One turn or mirror swaps these rows in pairs. Which row does each one swap with?
The rows were stretched afterwards, more along some directions than others.
nus: [ 27 -11 -29  17 -21   6  21  12 -49 -18  -6  25  20  24   2   2  36]
luz: [  8  21   6 -23  50 -14  -7 -42  -2  10  46  39  25 -33  -9 -29 -39]
lal: [ 31  -9 -37 -24   9  -1  -6   1   2 -18  12  -8  -9 -20 -32   7  -1]
patup: [ 16  30  22 -20  35  -2 -31 -25   5  19   9  29  28 -26   0  -8 -18]
sulev: [ 26  23 -27  -3 -15   1  -2 -13 -43 -40  -7  16  18  -4  -4  21  45]
nivu: [  7  29  14 -20  37 -19 -35 -21  12  11  24  33  25 -22  -8 -15 -25]
pareb: [  4  21  27  16  31   6 -10 -19  -9  11  10  11  15 -23  17  -6  -9]
pone: [  2  23  20   9  52  14 -20 -40 -22  12  12   0  14 -22 -17   8 -12]
kene: [  7  26  20   9  15  -9 -34 -24   3  -7  17  32   8 -11  -4  -6 -27]
diso: [  6  23  18   5  58  -1 -14 -13 -24   7   7  15   8 -21  -6 -23  -2]
nek: [ 19   0 -38  -7  -6  -7 -30  25   3 -30  12 -11  -1 -16 -24  17  26]
vola: [  3  -3 -34   4  -4  37  25 -30  -7  -8   5  13  -7  -7  -7  -2  32]
san: [ 15  15  -8 -22  11   5  13 -33 -40  -9 -16  17  22  -9  -8  10  28]
safa: [ 21  -1 -13 -17   0  16  19  -9 -46  -7 -14  18  21   7   1   6  33]
lilem: [ 21 -13 -44  27   1   9 -15  10   9 -40  31   1 -36 -21  -2  19  12]
nunin: [ 43 -11 -34 -18  -1   1   0  -9   5  -2  23  11  -8  -6  -7   6 -10]
tenam: [ 19 -11 -36  24  -2  10 -23 -12  -9 -33  31 -18 -20 -17 -13  46  -2]
Zuve: [ 36  32 -35 -19  -1 -10  -3 -21 -44 -22  10  36  39 -25  -5  13  19]
zolu: [  4   5 -25   1  10  34  20 -10  -4   4   8  20  11 -10  14  -7  17]
Digi: [ 37   0 -42 -10   2  11  11  -2 -41 -24  14  37  21 -20   3   4  21]
gepe: [ 22  -1 -25  15   7  36  49  -1 -25  30   3  37  11  10   3 -37  19]
rav: [ 14  18 -32   7  -8 -15 -36   8  22 -44  43  -7 -18   7  14  37   0]
Nofu: [ -1  24 -10  -3   2  36  21 -29  -3   5  -7   7   0 -15   6   0  22]
Gaz: [ 18  22  10 -33  56 -11  -4 -30  -2  23  -1  26  25 -43 -38 -35 -33]
Zus: [-11  23  29  23  40   8 -23 -30   5  -4   3  -1  -3  -6  10   0   7]
kufor: [ 21   1 -42  26  -8  -2 -22  19  -9 -47  42 -18 -10  -7  23  30  23]
Kelo: [ 31 -26 -48   0   1 -12  -8  25   1 -26  25  18  -9  13 -18 -17  -2]
dife: [ 20 -23 -37  15 -11  11 -17  30   3 -31  25  -9 -25   1   2  13  -1]
zakik: [ 14  -1 -42  13  -1  23  33 -12  -5   0  14  34   7  -6   1 -23  15]
dison: [  9   7 -28   6  -5  41  20 -14 -19   4  -9   7   4 -19 -14  -9  17]
lif: [ 17  23   6  17  42 -24 -15   4   2   1  18  39  22  -8  -5 -25 -25]
Lizo: [ -1  -9 -32  33 -14 -11 -31   3   3 -66  35 -26 -33  -6  18  45  13]
kape: [ -3  24  27 -34  38  -8 -25  -5  -7  18 -13  -1  27 -33 -21  -6  -7]
rov: [ 26  26 -15 -11   3   4   1  -8 -43 -23 -16  10  28  -8 -13  28  37]
Big: [  6   1  10 -17  46 -13  -1 -12  23  18  13  39   9 -16 -12 -32 -42]
bef: [  5   8 -11  -7 -10  52  28 -27 -17  18   0  11   2   2  -1   3  31]
Maso: [  9  -7 -36  12 -20 -15 -20  19   1 -37  53  -7 -10   8  11  24   4]
nub: [ 10  -9 -23 -10 -15 -10 -31  11  12 -26  36  -6 -14   6   0  28   2]

Swapped with tenam: pone
Swapped with zakik: safa
Swapped with Big: Kelo
Swapped with patup: Maso

